Each row is where one point has got to under a steady rotation. How many ticks took it there?
The counts run from 0 to 119.
[  1 -19  19  -5  -6   1  10  11  20 -28 -13  -7  -2  -9  13   8  12 -16
 -28  11  -3   1  -6   3   5  -7 -21  10 -17  -5 -15 -13  -7  27 -22 -14
 -13  -5   8  17 -17 -13 -10 -25  31  -1   2   4]
30
[ -2   0 -10  22   0 -21  19 -11  14 -20  -8   7  12 -12   3   7  12  -2
 -17   9 -15 -10  -2  -2 -13   1 -13  -6 -14 -26  -6 -19   6  28  -4  -8
   9  -8  45 -17 -22 -16   5 -12  17  10   3  13]
38
[ -7  11  -7 -21 -13 -22   8  28  14 -12  -3   1  10  18  -6 -10  21  -2
 -22  -1 -23 -17  14   0  14 -23   2   9  -1  16 -23  -3 -16   6  19  -1
  -9   7  24   7  -8  -4 -19 -19   1  28 -22   8]
77
[ 29 -16   9  -4 -24  14  -7  28   2 -14 -12   3  13  11   1  18  28   6
 -14  20  -8   3  10  10   8 -17 -15   4  -6  42 -11   8   0  27  -5   7
 -22   1   7   9 -17 -19 -16 -18   6   1  -5  10]
103
[  2  11  12  15 -14 -18  11  -4  22 -15   3   8  22   6   8  -9  10  -6
 -30 -17 -24  13 -17 -11   5  -8  -9   5 -11 -21 -16 -18   9  22  10 -16
  -6  -1  34 -14 -23  -7   1 -11  23   3   2   1]
93
[ 10  25  -6  -4  11 -28  23   8  14 -19  -8 -12   7   7   9  14  -1  -6
 -15   3 -20  -8  17   5   9 -22 -16  25   1 -15  -7 -18 -14  -2   4 -10
  -3  -2  19  16 -37 -22  -3   3  23  12 -19  18]
60
[ 25  27 -17 -17 -10 -18  17   7   2 -19 -12  11  -5   5   7  30   0 -12
 -13  13 -22   6  10   1  12 -10 -20   3  20  15   1 -16   6  -7  10   6
  15   3  15  13 -28 -14   2 -12  -2  26 -18  16]
57
[ 20  18  -6  16 -15  -9   1   0  -9 -15 -10   1  -8   9   2   9  26  13
 -14   1 -10  -5   4  -5  15 -13   8  -3 -19  37  -2   5   0   9 -21  24
  16 -10  15 -27 -35 -16   3  -8 -15  16  -4   8]
45
[ -5  -9  24 -19 -11   3  14  19  23 -29  -6 -18  -7  15   4  -6  24 -15
 -37  -1 -18   6  -7   9  20 -15   0  17 -17  -3 -13  -9   0  22 -12  -6
 -16  -1  13  10 -17  -8  -1 -24  14   7 -17   0]
26
[  1   1  -4  16   0 -11   6   0   9 -30   7  -1   9  -9   9   3  12 -34
 -36   2  -2  -1  -1 -39   9 -15  -3   1 -12  -5  -1 -22 -27  -8 -17   3
  -7  -1   7  22 -14  11 -17 -26  14   9 -10  -1]
84
[ 24  17 -12  -8 -17 -14   8  31   5 -11 -15  14  25   7   3  10  14  -2
 -20  10 -14   7   4  10   8 -16 -16   5  15  17 -16 -16  -4  -2  27  -9
  -7  10  14  11 -11 -10 -18 -18   3  20 -23  12]
2
[  8   5   6   0 -20   1   1   0  -4 -19  -1  23  18  10   7  -4  23  -7
 -22  -7 -30  21 -20 -16   7   8   5 -11  -4  23 -10 -19  18   7   7  10
   5  -1  29 -17 -25   1   5 -30   0   8  -5  -4]
20
[ 20  -1   2   1 -12   0  -1   5   4 -16   1  10 -14  -1   8  20  16  -4
 -19  13 -14  -1   4  -8  12 -15 -10  -4   1  51   4  11  -6  17 -24  19
  21  -5  -5 -15 -35 -10  -6 -22  -5  20   4   3]
49
[ 12  16 -15  -1 -17 -12  10  24  -5 -12 -13  -2  24  18   3  -1  14  -4
 -22  -6  -5   5  14  -2  12 -21 -15  13   3  10 -15 -16 -19  -3  11  -4
 -19  -3  19  21 -17 -21 -14 -12  -5  13 -19  20]
6
[  4  -1   7   2   4  -4   7  -6   6 -26  -2   8 -15 -15  -2   6  14 -21
 -32  26 -14 -10   1 -19   7  -7   0 -16  -6  30   6   0  -6  12 -23   9
  27  -6   3 -16 -27   9  -8 -29   8  19  -4 -13]
50
[  3   6 -30  19  -4  -4  17 -10  -6 -25 -16  10 -11  -1   6  17  15 -10
 -18  -3  -7   0  -3 -18  -6  -2  -9 -11 -15   3  -6 -32   4   4 -11   6
   7 -13  34   2 -37  -2  10  -3   2   9   2  12]
113
[  6  15  -1 -29   6 -23  25   7  19 -21  -2   0  -6   1  14  18  -2 -15
 -24  12 -27  -7  26  15   2 -18 -24  10  14   3  -7 -13  -5  14   9 -17
  -2   5  16  17 -20  -9  -8  -3  12  25 -15  18]
56
[ -3  -3   7  26  -7 -18  -6  -8   2 -20  14  14  20   4  13 -18  14 -15
 -35  -3  -7  -1   0 -28   3 -26  -8  11 -15  -4  -5  -4 -10  17 -18 -11
 -12 -17  23  12 -16  -2 -18 -12  13   4  14  -2]
13
[  2  15 -15   8 -14  -7  12  13   0 -21  -8   7   4   5  -3   1  19 -11
 -24   7  -8   4  -5 -21  19 -16  12  -7  -7  29  -9 -29 -10 -18   6  15
   2  13   7  10 -10   6  -7 -29  -3  13 -24   0]
79
[ 14   3  12  -8  -7  -4   0   7  12 -19  -1  -2 -11  16   8   3  15   4
 -19  16  -9  -5  13   9   6 -27  -8   8  -1  30  -1  27 -11  29 -16  15
   6  -3   8 -11 -27 -12 -15  -1 -10  19   3   7]
48
[  3 -14  25  -6 -21   2   1  25  18 -16 -11  -6   4   2   9  -4  20  -4
 -22  15  -9 -11  -2   8  12 -17 -12  19 -18   9 -20   7  -9  36 -12 -14
 -21  -7  11  -5 -10 -15 -21 -19  19   0 -11   0]
102
[  9  11 -23  24 -10 -11  13  -9  -7 -14 -14  10   6   2   2   9  23  10
 -18  -5 -10   6  -2  -6  -3  -2   5  -3 -16  15  -8 -17  12   9  -8  14
  18  -9  28 -24 -41 -17  11  -8  -7  14   6  20]
41
[ 13  11  -2  23 -14 -13   4 -10   3 -17   1  28  28  -4   8   5   9 -18
 -22 -14 -19  28 -25 -24   2   4   2  -4 -12  -8  -8 -27  13   8  -2  -4
   5  -1  30 -11 -23   0   2 -21  10  10  -3   4]
92
[  4   9 -14  29  -8  -7  10   0  -5 -22 -12   1  11   5 -10   1  21 -18
 -29  -1  10  -2  -5 -33  13 -17   1   0 -14  -5  -9 -36 -19 -16 -15   0
 -16 -11  22  10 -15  -6 -10 -20  12   7 -15   1]
8
[ 12   6   0  -8   1  -1  14   0   2 -31  -3  18  -6 -18   6  26   3 -26
 -25  23 -22   1  -4 -17  10  -6 -13 -11   2  15   7 -15  10   3  -5   0
  32   2   5  -8 -21   8  -2 -26  10  27 -18   0]
54
[ 10  16 -11 -10 -28  -8   4  29   2 -14  -5   2  11  21   0   4  19  -3
 -18  -1 -15  -4  13  -4  19 -20   3  -1   1  37 -17 -13  -9  -1  23  15
 -12   9  14  10 -18  -8 -16 -22 -20  20 -21  10]
78
[ 28   7  10   4 -37   5  -5  16   4 -13 -10  -2  11  16   7   5  24  16
 -12   6 -13  15  -6   6  17 -16   4  12 -10  26  -8   3   1  12  -2  14
  -8  -5   9  -6 -28 -24  -5 -22  -3   0  -6  12]
99
[ 14  12 -11 -11 -20  -3   0  26   5 -15   0   1   8  19   7  10  14 -12
 -27   0  -3   4   3 -17  16 -34  -2   9   4  23 -14  -4 -22   0  -4  13
 -21   3   9  36 -12 -13 -21 -14  -8  12 -13  13]
82
[ -6   7  21 -13 -17 -13  12  15  17 -14  -3  -4   5  15   9 -19  21  -6
 -25 -13 -37   1 -12  15  13 -13   3   6  -6   3 -31 -11   7  33  10  -8
 -15   7  26  -2 -17  -5   1 -14   8  10  -7   0]
22
[ 31 -11  -6   9 -14  16   3   8   1 -15 -18  11  10  -9  14  40  13 -11
 -21  21  -7  21   3   1  -1 -18 -27   4  -3  20   0 -14  -2   9 -12   9
 -11  -5   5  15 -19 -22  -6 -23   4   4   1  19]
32
[ 17 -10   0   5 -10  -7   7   4  13 -15 -14  14  15 -11  12  18   7  -6
 -11   9 -14  -3   9  12  -9 -11 -31   3   4  -5 -17   0   6  33  -4 -10
 -13  -6  33   7 -15 -22 -17  -6  14  10  14  23]
35
[ 19  29 -18  -4   1 -15  20   7   1 -22 -14   9  -2 -11   4  26  -1 -16
 -15  14 -14  16   0 -13   8   0  -4 -11   0   2   1 -30   2 -19   5   5
  26   2  10   2 -31   1  11 -14   6  25 -23  12]
58
[ 15  -2  13 -19 -21   7   3  27  10 -21 -11 -12  -4  22  12  20  23   1
 -21   5 -11  17  -5  16  22 -22  -9  20  -8  15 -13  -5  -4  19  -6   4
 -23  -1  10  18 -22 -18  -5 -19   4  -2 -14  11]
27
